In the rows, 128 means zero.
Named turns come first, each shown by rows before and after it. Which turns, in which order, take the first row of each pair that follows to the second? Write the first one first, as in the answered first pair.
J:
[106 128 105 119  88 139 133 120 129  68 171  76 157 147  90  98 130 138
 119 126 126 147 132  87 106 151 108] -> [132  85 116 160  95 164 156 164 150 116 169 112 139 106 151 106 135 197
 129 140 120 172 112 131 143 129 118]
[165 140 165 169 137 179  94 167 117 124  91 139  40 118 136 118 126 131
 138 173 115 145 133 144 150 113 111] -> [163 166 159 143 137 148  73 143  97 107  81 124  40 140 101 120 120  89
 138 164 109 123 139 132 134 121 109]
[134 109 112 151 142 143  91 120 124 104 118  81 117  56 113 131 118 140
 136 155  94 150 148 129 105 158 124] -> [140 108 110 154 142 140  92 121 124 110 112  87 114  53 118 136 124 136
 138 154  91 147 144 139 107 156 130]
V:
[109 124 126 135 137 118 111 125 132 114 119 101 129 113 125 112 118 125
 147 166 124 122 123 114 136 118 116] -> [103 115 123 141 135 141 130 132 137 112 138 100 136 118 131 118 123 139
 138 162 129 139 132 113 134 121 115]
[ 91 132 142 114 143 122  85 165 125 111 136  90 128  91 101 102  93 146
 167 157 119 104 110 128 142 146  76] -> [ 79 123 145 129 140 157 118 177 138 104 174  96 144 103 112 109 104 164
 155 147 134 131 129 127 137 145  78]
[137 139 157 121 134  99 136 129 140 147 119 167 136 114 153 148 128 141
 130 127 120 136 123 159 140 138 155] -> [136 137 156 121 138  95 120 129 140 149 110 156 131 108 151 144 121 140
 137 132 119 134 118 158 141 140 151]
[105  78 147 132 131 145 159 152 143 115 138 112 138 107 158 115 153 180
 108 101 138 155 119 146 127 109 147] -> [121  99 151 125 132 133 175 144 143 114 140 131 139 134 150 139 164 158
  92  88 135 146 133 158 116 112 160]
P:
[ 93  98 140 129 131 148  91 135 150 113 105  87 110 101 148  95 121 161
 166 152 103 152 112 126 117 143 100] -> [126 161 146 102 130 108 129 110 144  90 111 136 128 184 112 151 150  98
 115 107 100 125 155 139  86 154 139]
[119 130 151 112 151 128 112 158 117 146 147 118 147  95 151 115 138  34
 103 178 131 131 115 119 133 159 104] -> [132 133 157 119 157 132 133 162 124 157 152 146 150 109 158 135 147  33
  87 169 132 134 122 133 132 156 116]
[156  91 143 175 142 127 150 158 133 173 147 166 130 107 170 130 116 143
 158 144 144 146 122 160 147  94 154] -> [114 129 130 124 133  88  81  98  93 124 123  98 132 122 100  98  96  78
 177 143 141 106 121 101 120 121 118]
M:
[148 125 146 159 125 147 173 148 150 151 145 176 130 140 146 158 170 154
  87 112 134 149 133 162 132 112 154] -> [164 164 136 122 128  77 107 106 115 136  78 157 108 138  97 153 151  98
 105 115 114  89 113 153 125 121 146]
[117 115 115 163 101 142 163 131 135  75 140  97 169 121 138 103 129 178
 145 152 128 133 166 111 120 167 129] -> [141 147 120 154 100 117 183 114 135  69 124 131 170 153 129 136 145 148
 120 131 123 117 178 127 109 169 149]
[135 195  84 111 158 127 129 104  99 105 108 103 112 159  95  99 133 140
 150 154 146 104  81  99 122 121  66] -> [122 163  84 132 158 178 159 133 117 113 151 102 125 149 125  92 140 182
 146 159 160 143  91  98 133 116  65]
D:
[155 179 129 102 133  95 143 101 124 106 114 155 131 177  98 155 135  68
  93  97 124 110 152 125 114 135 140] -> [129 165 117  92 128  87  89  92 105 102  88 104 118 132  89 115 105  72
 130 123 116  94 119 102 127 135 109]
[134 133 156 119 164 145 152 134 146 119 125 172 153 150 156 151 145 135
 119 122 150 144 136 151 138 151 137] -> [148 140 153 104 169 106 116 119 135 125  80 169 137 133 143 146 127 122
 139 129 134 116 113 153 147 145 137]
[141 132 132 142 145 147 147 160 144 152 123 155 140 118 162 154 130 142
 103 128 135 132 136 155 142 118 142] -> [146 140 130 133 144 119 117 150 135 153  85 148 126 100 154 147 114 130
 123 136 123 111 118 156 148 114 141]
[181 132 135 123 146 108 129 133 135 154 100 157 111 115 138 162 111 126
 136 122 120 110  99 162 146 131 141] -> [149 117 127 122 145 128  96 130 128 146 105 111 112  84 134 123  95 142
 160 141 127 118  83 134 153 131 113]

(two turns a pair)
[110 129 153 139 138 158 125 116 104 155 125 106 116 123 136 121 117 143
 144 152 124 141  77 115 113 115 116] -> [122 147 162 140 137 164 160 114 115 155 146 141 126 163 137 149 139 131
 119 129 130 148 101 124 103 119 135]
D then V
[ 45 148 189 136 152 100 106  96 125  97 111  76 154 149  55  95 123  60
 135 128 116  75 119 103 107 140 112] -> [ 23  99 195 178 153 181 166 141 161 111 183  88 177 139 109  89 139 133
 123 135 141 138 136 113 119 130 112]
V then M
[ 82 102 129 101 104 200 149 124 174 108 188  87 153 122 138  74 142 127
 123 144 149 173 182 113 111 145  94] -> [138 113 143 113 114 179 195 141 188 142 174 161 141 149 167 129 165 126
  89 124 140 172 192 171 120 131 140]
M then J
[180 173 135 135 137 123 144 143 120 159  92 168 124 140 147 169 143 108
 102 116 135  98 121 167 114 113 153] -> [161 189 129 111 132 101 111 119 103 134  79 133 126 142 115 155 130  80
 111 114 133  81 122 140 102 118 139]
P then P
[139 152 141 148 128 129 170 116 135 132 123 169 130 175 120 157 149 149
  99 103 113 133 157 147 126 113 161] -> [138 154 133 133 133  88 101 103 115 142  64 134 101 127 108 130 120 139
 139 126  96  98 114 142 143 109 140]
V then V
[ 70 126 115 112  88 148 161 133 128 123 177 107 113 131 133 104 120 158
 144 146 133 147 110  78 105 139 129] -> [ 78 128 116 119  86 151 182 135 134 121 186 121 121 141 135 117 128 161
 136 136 134 155 118  89 103 137 135]
V then P
[119  79 124 183 140 161 154 152 106 126  48 124 114  70 169 122 148 134
 170 187 117 149 127 149 147 114 100] -> [ 94 109 112 153 137 135 122 117  79  87  40  83 120  87 121 110 137  91
 181 181 112 122 129 108 124 135  86]
M then P
[120 122 108 158 124 204 161 160 106 156 181 163 141  89 199 163 171 176
 107 115 100 179 118 185 171 117 101] -> [ 59 156  86 105 113 185  88 101  58  87 185  64 152 101 118 115 148 112
 135 116 111 150 120 101 131 148  55]
P then V
[118 134 113 133 133 175 167 132 144 136 199 133 149 138 140 111 109 130
 117 158 107 172 144  95 114 148  86] -> [144 148 120 132 136 158 186 129 146 145 188 168 146 162 139 137 123 116
  96 145 104 166 152 116 113 147 106]
M then J
[ 96  97 120 134 112 139 111 106 165 115 171 114 165 149 131 171 119  85
 109 191 136 117 141 105 124 140 114] -> [ 92  88 121 140 112 143 112 117 168 119 173 112 167 136 133 163 111  96
 111 198 130 124 134 102 130 140 110]
P then P
[149 113 145  85 117 108 172 140 114 146 181 140 155 149 141 180 159 143
  66 117 129 137 127 126 118  97 168] -> [135 137 137  63 115  84 144 113  93 121 170 111 156 155 107 170 152 112
  78 115 128 117 130  99 103 108 157]
P then P
[109 140 127 161 143 131 142 154 158 103 200 111 160 159 106  77 176 116
 117 117 126 134 150  94 114 136 121] -> [136 164 129 150 147 100 141 143 154 111 174 137 155 179  99 104 182  87
 106 105 117 113 156 116 106 133 136]
P then M
[163 149 126 153 140 163 171 148 151 132 176 191 116 129 121 139 145 131
  68  99 100 138 175 125 133 140 177] -> [109 117 116 152 133 198 135 149 147 117 201 124 121  86 116  87 123 160
 106 125 117 158 160  75 141 142 134]
P then V
[120 141 117 119  94 126 138 100  92 122 180 122 167 178 112 100 189  99
 135  97  88 141 165 135  90 151 143] -> [111 141 111 113  95 124 122  97  88 115 176 109 162 168 103  88 178  95
 146 105  90 138 163 125  91 152 132]
M then D
[139 153 136  97 152 121 140 124 111 123 125 129 134 151  99 128 119 107
 143 131 153 121 144 101 126 130 124] -> [130 118 135 118 151 147 141 151 122 137 135 124 130 118 127 109 113 146
 158 146 159 142 129 104 144 118 108]
M then J
[102  90 145 126 114 178 165 141 138 116 163 109 133 127 133 126 136 142
 117 124 149 164 153 121 121 140 121] -> [109 106 145 119 115 169 173 137 133 114 164 119 139 145 127 136 142 131
 108 116 149 160 164 125 114 143 129]
P then P
[107 140 137 143 155  95 150 136 140 168 141 137 141  79 159 135 152 179
 130 137 108 127  78 144 154 128 172] -> [124 167 139 132 155  66 151 123 134 163 128 149 143 102 142 150 154 152
 117 124 104 109  86 151 143 131 183]
V then M
[130 145 129 125 122 110 122  99 146 118 112 147 141 152 107 167 122 104
 114 117 104 101 144 119 100 136 128] -> [104 139 120 125 114 129 113 101 141 107 129 119 146 151 102 154 116 106
 116 123 114 112 145  96  97 145 116]
J then M
[146 115 153 178 132 205 139 128 144 136 159 126 129 146 151 141 162 147
 106 109 137 181 128 124 117 145 112] -> [159 155 146 136 131 118  61  89 105 125  84 107 104 141 103 135 142  91
 129 108 113 117 101 116 107 154 107]
M then D
[103  90 114 140 137 151 129 157 166 123 157 114 119  99 164  94 111 187
 127 144 162 171 114 128 163 124 114] -> [159 137 128 130 145 102 164 142 172 131 133 182 114 157 159 156 141 144
  83 107 150 141 137 173 146 124 158]
D then V
[136 168 139 111 117  94  98 109 128  93 103 150 135 151 102 109  90  92
 116  77 110 115 149 109 132 133 104] -> [119 108 138 143 121 141  99 143 143 114 119 128 130  91 141  76  73 159
 142 111 117 150 126 110 164 116  83]
M then J
[187 149 172 103 129  33  73 131 148 145  84 130 105 113 114 122 149  89
 112  74 120  66 155 147 127  74 119] -> [104  92 165 127 111 155 118 158 169 104 203  66 155 106 131  73 155 150
 116  90 165 149 189  87 121  86  83]
D then D
[225 153 128 172 130 141 102 143 142 143  43 140 121 128 182 135 126 117
 101 111  86 150 110 206 147  84 137] -> [203 176 120 144 123 112  58 115 117 115  24 101 121 128 139 112 109  76
 119 113  80 117 104 172 137 100 118]
M then P
[ 96 106 120 133 118 152 152 136 138 111 154 107 135 105 121 104 120 177
 118  99 173 141 146 101 129 135 119] -> [154 140 128 120 126  74 135 124 127 139  82 153 105 116 114 146 119 135
 106  89 148  92 130 145 129 127 149]
D then D
[ 94 132 114 109 119 150 126 117 121  98 167 101 148 131 118 108 144 129
 129 144 149 134 152  95 105 125 120] -> [114 118 123 130 120 164 160 141 142 124 178 137 143 129 148 127 159 152
 118 141 152 150 153 125 119 115 139]
V then P
[183 154 123 118 143  81 150 136 136 156  90 186 104 125 143 167 142 113
 110 120 107 108 137 162 143 129 150] -> [169 143 116 111 143  73 103 128 120 152  64 152  94  85 139 132 119 119
 139 146 100  97 114 147 155 124 130]
V then P
[109 136 138 135 137 137 132 127 135 126 144 133 159 139  92 129 148 117
 102 130 106 129 131 109  98 121 124] -> [122 132 144 143 139 135 144 135 141 141 136 149 153 137 109 140 154 125
  98 127 103 128 134 124 105 117 141]
J then V
[100 125 110 113 104 147 139  97 122  93 167 103 157 148  83 131 137 103
 124  95 122 141 153 100 110 134 118] -> [ 86 106 106 122 106 161 121 107 123 102 166  85 155 118  95 107 127 125
 142 110 122 149 140  92 123 134 102]
P then P
[114 113 137 142 134 139 147 180 140 118 154 144 115 101 129 125 121 169
 159 151 128 157 130 148 142 113 127] -> [ 90 132 129 123 127 139 133 154 126  87 172 109 125 124  98 114 116 142
 158 141 135 145 141 117 119 131 111]
P then M
[159 130 125 158 151 170 170 140 112 144 103 196 156 164 161 130 148 172
  80 152 155 132 186 159 129 112 145] -> [150 116 117 142 156 132  88 129  86 156  35 154 122  97 149  87 109 171
 133 184 140  97 134 152 152 104 118]
D then M
[100 126 111 134 119 141 131 107 109 120 143  83 151 154 104  99 128 121
 133 159 134 120 126  89 111 145 125] -> [141 119 126 164 130 147 176 136 135 157 145 144 146 159 148 135 145 145
 112 154 127 136 130 141 127 125 157]
J then D
[120 152 144  94 106 131 108  95  87  76 127 112 157 150  77 111 113  87
 146 120 140 125 157  80 120 150 101] -> [120 155 144  93 106 132 114  95  88  77 131 121 159 160  79 121 119  83
 140 114 144 130 162  84 116 148 108]
D then V
[ 60  76 133 151 136 163 144 157 121  85 120  88 141 178 145  80 121 187
 149 174 133 179  90 105 161 147 122] -> [ 99 153 137 110 137  91 150 108 103  59  82 127 141 253  92 132 135  97
 111 132 118 129 114 115 125 160 155]
P then D
[144 120 125 124 135 115  99 133 131 155  95 132 118 107 122 121 111 136
 139 141 105 117 109 142 137 123 134] -> [137 150 124 106 128 110 105 111 124 129 110 129 129 144  95 130 118 100
 121 123 110 109 136 127 113 136 141]
V then P
[142 160 135  92 107  72 116  96  87 128 110 163 147 146 135 194 125  86
 134 112 123 120 116 115 123 148 130] -> [157 137 142 122 107 107 158 123 109 155 134 193 155 144 174 207 137 123
 124 109 129 151 126 142 136 139 144]
D then P
[ 90  57 133 194 121 164 121 138 127 101 190 170 130 122 196 132 148 199
 111 162 107 141 114 155 142  92 148] -> [ 56  76 115 151 111 128  49  91  91  57 167  95 128 115 134  89 123 156
 140 175 108 110 102  93 123 110 114]
V then P
[138 103 137 150 116 135 128 137 144 163 125 153 116 105 161 145 124 160
 121 135 129 126 125 174 131 130 137] -> [152 130 136 137 114 113 136 120 138 151 125 166 122 139 145 166 134 129
 107 117 126 112 141 178 109 134 150]
P then P
[130 128 132 138 124 139 157 124 132 117 148 150 131 155 127 153 139 137
 109 116 127 142 148 139 136 131 147] -> [104 130 123 122 117 142 133 108 119  94 153 116 140 146 106 129 126 129
 125 124 129 139 145 109 130 143 130]
M then J
[ 53 127 112  96 104 145 102  43 132 125 160 108 115 144 152  96  92  91
 109 112 113 119  93 107  88 154 117] -> [ 91 135 125 111 109 149 158  62 152 143 173 167 121 180 175 137 118  96
  71  88 114 127 115 148  84 148 149]
M then D
[155 143  95 122 120 146 146 152 139 143 119 137 110  48 123  93 103 144
 162 141 128 147  98 141 111 157 157] -> [176 160 103 123 122 141 175 146 147 146 122 164 116  77 122 121 118 130
 135 123 128 143 118 161 108 157 179]
M then V
[118 119 129 117 125 145 115 133 117 127 125 110 121  87 123 117 133 142
 165 139 128 142 119 117 137 111 126] -> [119 138 131 104 121 132 109 110 111 111 120 101 125 105 102 119 132 121
 160 131 125 129 129 104 122 123 128]
P then M
[220 117 156 135 147 128 158 173 179 160  45 196 113 112 190 163 137 161
 158 104 105 156  80 193 163  91 132] -> [225 170 154 102 145  91 162 136 159 131  42 202 122 171 144 193 150  98
 131  71 101 133 106 178 127 104 150]
P then P
[142  99 142 172 134 163 152 174 141 166 138 166 122 113 171 132 136 180
 120 130 123 152 118 164 162 115 132] -> [126 142 127 118 130  90  61 111  90 127  83 103 106 111  97 104 108 104
 152 137 111  92  99 113 140 135 104]
D then P
[142 139 142 185 138 166 160 161 125 172  96 178 133 128 176 169 131 156
 121 118 127 116 147 172 107 101 151] -> [143 181 137 153 132 132 154 126 109 144  87 177 142 169 137 182 135 102
 109  98 128  90 166 153  79 116 159]
P then P
[146 145 128 126 132 100 118 129 122 125  96 148 113 131 130 133 135 112
 131 126 115 116 117 141 121 120 143] -> [139 142 125 124 132 100 104 128 121 122  93 137 110 121 131 125 131 115
 140 133 111 115 110 134 124 120 134]
P then P
[125 152 128 108 127 105 127 116 118 123 121 132 131 157 109 133 121 103
 120 116 124 124 120 127 114 123 148] -> [138 142 131 120 130  95 119 123 119 144 104 139 118 138 122 134 116 119
 131 127 119 119 105 147 132 117 149]
P then J
[108 132 126  95 127 108  91 110  95  93 132  79 107 110  84 117 100 114
 159 152 123 102 113  97 123 123  92] -> [170 152 144 109 134  78 140 126 117 131 116 168  97 145 116 184 126 107
 119 125 107  94 122 161 132 110 141]
P then V
[132 122 122 154 145 119 129 114 132 144  74 147 165  82 171 144 149 122
 171 139 153 122 141  96 146 122 149] -> [138 127 123 162 145 129 155 116 134 141  96 160 179 105 175 161 162 123
 153 128 161 131 157  96 137 126 156]
D then M
[142 119 158 146  82 155 193 152 158 130 138 183 161 172 144 154 150 148
 141 121 120 136 156 168 166 118 127] -> [154 117 150 128  88  98 118 141 134 151  60 162 126 119 133 132 117 137
 185 146  96  95 106 173 183 112 111]
D then V
[164 158 137 148 121 114 152 126 154 141  85 174  97 129 150 128 121 114
 141 163 116 111 122 180 132 133 124] -> [107 164 128 136 106 163 166 106 148  86 151 119 138 164 115 104 130 101
 133 153 141 137 159 120  98 158 103]
J then J
